In the data rows, 128 means zero.
Some points, one per row:
[196 100  99 149 109 102 119 100  99 157 116 102 204 137  98 126 166 101
 111 167  97 102 177 138]
[170 111 102 143 130 100 119 106 102 141 108 106 199 157 102 126 165 107
 121 163  97 100 164 134]
[189 108 104 153 120 107 106 103 102 157 112  98 204 133 104 134 158 104
 116 179 101 107 148 125]
[167 108 108 150 128 112 114 105 116 147 113 108 174 142  99 122 136 105
 119 158 103 105 184 148]
[159 109 107 164 122 110 124 113 111 141 127 112 162 126 106 134 158 109
 113 150 112 116 156 130]
[160 105 108 184 114 118 107 108 111 153 143 103 149 116 109 143 153 105
 108 170 118 130 138 119]
[155 102 107 197 115 127  98 103 108 175 150  96 135 107 112 146 144 100
 103 181 122 147 129 111]
[141 102 114 204 115 134 102 104 127 173 147 104 130 105 105 133 124 101
 104 164 133 139 148 122]
[143 102 123 201 108 152 100 100 126 175 150 105 127 113 106 116 120 100
 109 137 123 141 162 133]
[127 114 130 171 122 148 102 107 136 158 133 108 126 120 112 120 116 109
 122 145 127 133 152 132]
[121 111 133 170 123 152 102 106 159 147 126 120 117 123 103 107 103 107
 120 124 128 121 182 167]
[126 115 132 165 115 151 111 115 157 142 147 130 113 112 112 116 110 113
 112 121 147 138 139 133]
[112 130 141 135 140 137 115 129 157 123 130 129 116 119 120 123 107 125
 119 123 148 131 136 129]
[105 129 143 132 131 142 114 119 211 115 122 151 104 120 107 105  96 123
 114 107 155 122 150 155]
[103 123 150 149 126 152 103 115 204 123 138 129  99 107 109 109  95 116
 109 113 177 142 136 144]
[ 96 146 149 125 153 143 108 126 227 109 119 130 100 113 115 113  93 133
 121 113 164 126 123 128]
[ 90 175 151 105 206 128 109 146 217  97 105 118  97 120 117 113  91 148
 129 112 157 112 109 116]
[ 91 172 182 105 168 158 103 127 215 102 102 127  95 122 122 103  89 148
 138 102 142 110 115 133]
[ 86 197 167  94 208 134 105 142 226  92  93 115  94 128 125 104  88 170
 150 103 127  99 103 122]
[ 83 193 158  92 240 131 101 121 255  87  91 132  89 136 106  92  83 171
 131  91 130  91 109 137]
[ 84 197 158  92 189 126 119 147 251  87  96 129  88 117 123  99  85 193
 133  93 147  97 101 122]
[183  98  96 178 117 103 103 100  99 145 122  95 197 120  99 143 188  98
 101 210 103 110 146 119]
[194  98 100 186 109 108 104  98  99 171 129  95 183 131  99 129 165  98
 107 183 100 110 156 121]
[203  98 105 165 106 118 104  95  99 198 124  96 161 131 102 116 161  98
 116 164  97 110 180 125]
[168  98 107 187 105 123 111  95 109 191 122 104 160 135  97 105 134  97
 115 140  98 106 209 158]
[172  99 109 177 104 122 120 100 105 171 143 109 151 134 103 114 153 101
 110 134 106 121 177 140]
[164 109 114 148 114 119 118 107 110 164 126 115 152 141 109 119 147 109
 122 140 108 116 163 136]
[164 108 112 151 108 115 135 114 105 148 156 119 140 122 121 130 158 113
 114 131 117 128 132 129]
[143 122 117 128 117 111 133 128 108 136 130 123 142 135 134 140 159 125
 128 130 116 123 122 122]
[144 124 113 118 113 108 149 138 102 122 151 125 127 116 151 149 174 127
 115 128 126 133 108 111]
[142 118 116 127 111 115 129 129 102 125 158 110 119 111 156 163 172 121
 111 138 135 156 102 104]
[133 113 108 118  99 107 134 137  96 123 177 109 109  99 184 180 187 120
 103 132 147 168  93  96]
[128 106 109 126  97 111 117 128  95 123 196  98 100  93 191 191 167 111
  98 139 159 208  91  91]
[125 101 107 128  94 113 103 119  93 129 206  91  95  89 192 205 152 103
  93 140 159 255  88  88]
[119 102 112 141  95 119 108 125 100 130 215  98  95  90 162 177 139 104
  94 132 186 243  92  91]
[111  98 112 136  92 121  98 113  99 135 227  91  90  87 163 188 129  97
  91 135 188 255  89  88]
[104  95 104 128  88 106 103 117  92 124 244  89  85  86 180 205 130  95
  87 125 184 255  85  86]
[101  92  97 109  86  95 109 123  88 109 239  87  83  84 185 220 126  93
  86 117 195 255  83  84]
[ 96  92 100 116  86  96 111 121  91 109 255  90  82  85 166 157 114  93
  85 105 227 255  83  85]
[101  93 109 117  86 106 111 121  93 125 255  93  82  85 178 149 111  93
  87  97 223 255  85  86]
[ 95  89 103 114  85 100  97 105  89 128 255  87  80  84 151 139 104  89
  85  96 185 255  83  85]
Here are 10 more points, each followed by its number:
[ 90  87  96  99  84  89 101 110  86 112 255  85  79  84 160 153 102  87
  84  91 179 255  82  84] 0
[197  97  95 190 113 102 103  99  98 156 125  95 181 116  98 144 182  97
 100 207 103 109 149 113] 1
[175  98  98 177 119 106 112 101 110 155 126 103 189 117  95 130 154  98
 103 179 106 109 180 130] 2
[163  97 100 178 115 110 120 102 126 145 125 113 185 117  92 112 129  98
 102 161 107 105 205 165] 3
[157  97 105 200 113 116 115  98 123 163 123 112 169 134  92 104 121  98
 107 135 103 104 217 165] 4
[144 107 110 155 129 116 116 105 136 140 113 119 160 146  95 107 119 105
 120 135 104 102 213 179] 5
[129 120 113 132 147 109 118 111 141 126 103 122 178 158  97 108 111 112
 129 131 106  98 190 180] 6
[128 121 112 135 134 110 136 123 135 122 116 137 158 144 105 122 125 119
 120 135 115 106 160 154] 7
[127 122 122 133 130 120 125 114 132 133 114 138 144 153 106 109 120 119
 132 118 109 105 179 168] 8
[118 139 126 112 159 113 125 122 140 116 102 138 147 168 109 111 114 133
 145 117 108 100 153 157] 9
Which two of these numbered points are nearest to each point below, ignoring the 3 directions in which the first points spread most? Their numbers follow each, nearest first.
[174 110  97 137 135  96 116 108 102 128 108 106 210 142 100 142 183 106
 114 187 100 100 150 121] > 2 3
[187  96 115 172  95 143 109  98 100 204 179 105 118 113 117 116 144  99
 107 126 113 150 149 117] > 0 2
[134 122 112 130 131 107 151 135 126 114 132 143 142 127 114 139 137 126
 118 122 127 117 135 130] > 7 8
[ 97 202 125  91 219 101 123 141 141  93  89 132 133 166 113 107 102 168
 182 108 103  90 112 132] > 9 8
[174  99  96 171 122  99 124 104 107 141 118 110 217 127  93 121 160 100
 104 165 100 100 175 145] > 3 2
[196  97  95 191 112 102 103  99  99 152 124  95 189 115  98 144 176  97
 102 214 102 108 144 115] > 1 2
[178 110  97 142 131  95 117 108 102 130 107 105 211 137 100 139 186 107
 114 184 100  99 151 124] > 2 3
[150 124  99 119 146  93 127 126 101 112 110 114 200 132 113 168 193 121
 111 175 106 103 120 109] > 2 3
[ 86 210 139  84 230 109 122 136 137  87  85 147  99 214 119  90  87 191
 199  87  95  85 103 132] > 9 8
[ 82 216 112  82 204  95 178 255 110  83  87  92  90 107 207 129  93 220
 140 100 110  95  83  88] > 4 7
[138 125 108 119 151 100 126 114 118 121 101 123 200 172 100 114 127 115
 134 141  99  95 168 161] > 6 9
[101 184 155  91 164 128  95 110 124 106  87 104 123 233 120  97  98 138
 255 107  93  91 120 133] > 9 8
[159  99 102 160 110 107 149 106 116 142 137 132 157 140  95 110 132 103
 105 120 106 103 209 172] > 5 8
[115 139 110 109 136  99 171 174 117 101 122 145 125 121 134 158 143 148
 113 125 136 118 104 109] > 7 4
[183  96  96 193 112 109  96  97  99 165 129  91 164 108 100 159 164  95
  99 248 106 118 137 107] > 1 2
[161 103  98 165 122 104 100 107  98 139 129  94 160 104 114 201 190 103
 100 225 117 128 112 100] > 1 2
[169 110  97 137 127  96 117 110 103 129 108 106 219 136 100 142 186 108
 114 179 100 100 149 126] > 2 3
[190 100  99 161 114 101 117  99  98 151 118 102 197 144  98 123 180 101
 109 172  97 102 170 130] > 2 3
[ 82 199 105  83 201  90 190 255 108  83  88  91  91 101 196 152  94 213
 121 109 118  96  83  87] > 4 7
[128 106 103 154 123 106 163 125 140 118 147 156 142 115 100 131 124 113
  99 127 140 116 149 146] > 7 3
[138 109 103 132 110 100 207 131 109 113 154 169 139 118 113 135 149 123
 102 115 126 119 129 128] > 7 8
[152  98 104 189 106 114 128 104 118 158 145 119 156 127  97 112 139 101
 103 138 112 114 184 155] > 4 7
[163  95 112 177  92 135 115 101  96 184 215 107 109 103 131 124 170 100
 102 116 124 174 121 106] > 0 4
[188  96 101 206 108 118  96  95  99 182 133  91 153 112 102 143 170  96
 105 190 103 121 147 115] > 1 2
[150 126 123 113 122 110 118 105 104 143  99 109 166 211 108 106 139 116
 171 126  93  96 164 154] > 9 8
[145 112 106 154 135 112  99 115 114 128 130  97 148 104 117 187 149 107
 104 219 135 137 113 104] > 1 2
[124 120 108 129 120 103 169 144 114 115 144 143 128 115 129 148 149 131
 107 125 143 132 113 116] > 7 4
[102 131 134 103 104 120 118 167 104 114 139  97  94  95 255 170 122 127
 112 125 161 197  88  92] > 4 8
[178 110  96 136 123  94 125 118  98 121 118 110 208 124 106 165 206 111
 106 171 105 106 124 112] > 2 1
[172 109  97 141 129  95 116 108 101 129 107 105 225 141 100 139 173 106
 112 198 100  99 144 124] > 2 3
[169 104  99 160 123 107  96 103 102 144 119  93 181 116 104 168 174 100
 106 240 108 116 130 107] > 1 2
[188 109 112 140 115 116 106 101 103 170 113 100 174 144 107 118 152 105
 129 155  99 108 171 135] > 0 2
[175 105 104 151 118 112 101 106  99 150 138  95 153 113 119 168 181 104
 107 206 113 131 120 104] > 1 2
[104 140 135  99 112 119 142 176 108 107 130 109  99 105 222 162 126 149
 126 115 146 157  91  96] > 4 8
Now 10 new points, numbered from 0 again:
[121 143 123 111 144 111 143 138 130 112 112 153 127 144 126 121 123 143
 139 118 118 107 127 137] 0
[120 141 130 122 135 124 127 137 132 117 119 127 130 126 133 132 123 134
 133 124 128 123 124 130] 1
[112 138 136 119 146 127 136 130 158 114 117 150 118 128 117 113 106 132
 130 113 130 115 134 154] 2
[102 131 133 121 138 130 132 121 198 109 115 178 109 140 105 100  95 134
 121 102 135 107 154 162] 3
[101 132 128 121 130 121 159 137 182 102 127 200 101 118 113 108  98 138
 114  99 156 115 128 144] 4
[101 129 145 115 118 137 138 121 169 108 123 216  99 126 115  97  95 135
 124  92 139 112 139 180] 5
[100 127 141 113 115 127 165 136 154 104 138 215  95 118 133 106 100 141
 116  92 155 122 116 143] 6
[ 94 151 141  97 127 122 170 156 157  96 116 205  94 123 138 107  97 164
 128  92 153 111 106 127] 7
[ 89 144 137  97 131 120 155 140 201  91 112 255  90 127 118  94  88 157
 118  86 154 101 111 143] 8
[ 89 133 151  96 119 136 137 124 194  93 105 255  87 132 115  89  86 154
 129  84 138  97 115 192] 9
The same question for these:
[182 100 101 161 109 104 138 107 104 145 134 118 170 138 100 123 160 104
 107 145 104 108 167 141] > 2 1
[ 91 168 166 102 157 142 118 146 192  98 111 125  93 115 148 114  93 162
 131 102 162 118 102 115] > 1 2
[141 107 101 153 128 104 146 128 119 123 146 135 153 114 106 147 148 113
 100 146 132 123 135 123] > 2 1
[146 107 108 166 120 113 126 111 126 149 128 127 152 127 101 117 131 109
 111 139 113 110 180 156] > 2 1
[121 116 104 117 110  99 185 164 105 105 161 146 116 106 142 167 163 132
 100 120 151 137 100 103] > 4 7
[120 116 124 147 115 125 148 128 137 122 162 150 111 112 121 122 120 123
 109 111 152 138 132 127] > 2 0
[100 140 149 105 113 129 124 165 125 110 138 109  93  99 200 146 109 135
 117 113 181 182  94  97] > 1 2
[104 173 111  94 174  93 177 167 127  93  96 157 140 155 117 124 116 163
 142 110 112  94 110 124] > 0 2
[ 84 182 133  84 203 108 143 142 166  85  85 180  91 185 120  89  85 217
 186  84 100  84  97 138] > 0 2
[103 141 160 117 124 151 112 141 149 118 130 116  97 108 160 134 105 130
 124 114 168 158 104 107] > 1 2
[108 150 127 105 140 114 124 168 117 108 122 109 107 108 172 177 125 143
 122 136 147 145  96 101] > 1 2
[ 84 124 137  95 118 131 117 103 245  88  98 255  83 134  99  85  82 142
 115  81 134  89 119 218] > 9 5
[147 108 109 146 114 111 145 119 118 139 146 136 146 121 109 131 142 113
 105 133 127 122 149 134] > 2 3
[ 91 169 146  88 155 120 122 129 148  92  88 172 103 216 119  91  90 172
 206  88  99  88 114 165] > 0 2
[136 113 149 160 116 171  99 102 136 161 126 111 118 134 114 107 111 107
 132 123 117 127 155 145] > 1 2
[142  98  98 167 109 101 184 118 128 119 158 181 148 116  95 115 124 106
  96 118 123 109 168 153] > 4 6
[ 86 162 121  87 141 103 251 207 129  87 102 142  89 113 183 115  94 202
 121  89 153 107  88 101] > 7 6
[ 89 157 153 102 122 126 126 165 152 100 138 102  87  96 186 149  95 139
 108 107 217 171  91  95] > 1 2
[106 114 115 119 111 111 206 138 143 103 157 228 102 112 116 107 105 133
 105  93 155 117 126 149] > 6 8
[ 95 143 183 105 123 170 113 119 178 107 110 181  92 133 128  94  90 143
 146  90 136 112 119 162] > 5 2
[114 113 108 133 110 106 169 150 119 109 183 149 106  99 133 156 129 123
  97 117 186 153 104 108] > 4 2
[ 83 172 134  83 178 123 151 151 137  84  85 185  88 180 141  87  85 225
 211  82  99  85  91 133] > 0 7
[102 120 167 119 102 169 124 119 158 121 152 185  90 112 139  98  95 128
 123  90 163 138 117 141] > 5 6
[ 91 143 115  95 129 100 240 200 129  90 129 156  91 101 157 131 103 168
 105  95 188 124  91 102] > 7 4
[ 85 126 155 101 111 155 106 103 255  91 107 255  83 119 102  86  82 133
 110  82 151  96 120 189] > 9 5
[ 87 158 127  89 126 107 210 213 129  89 114 122  88 105 199 133  97 184
 117  96 172 124  88  96] > 7 0
[103 155 163 111 140 151 112 127 163 116 109 134 108 134 132 109  98 143
 152 108 132 117 123 132] > 1 2
[ 95 152 147 100 140 131 148 139 176 100 108 189 100 137 123  99  93 158
 134  94 132 103 118 156] > 5 0
[113 147 119 102 129 108 115 161 102 108 121  98 109 103 207 215 145 137
 119 145 137 149  90  93] > 1 2
[ 86 162 110  87 142  94 255 234 125  85 106 133  89 104 173 130  97 185
 110  94 165 105  87  96] > 7 4
[ 88 158 108  87 135  93 253 241 107  86 109 111  91 103 213 154 109 181
 108 101 147 113  85  91] > 7 0
[ 94 109 182 111  95 199  99  98 178 112 124 255  84 115 110  86  85 115
 119  82 143 114 130 198] > 9 5
[100 157 128 101 160 110 154 169 142  99 116 144 107 124 135 127 108 165
 127 110 143 117 106 119] > 0 1
[205  96 106 199 104 128  96  93  98 195 128  92 156 123 103 123 149  95
 111 173 100 118 160 117] > 1 2
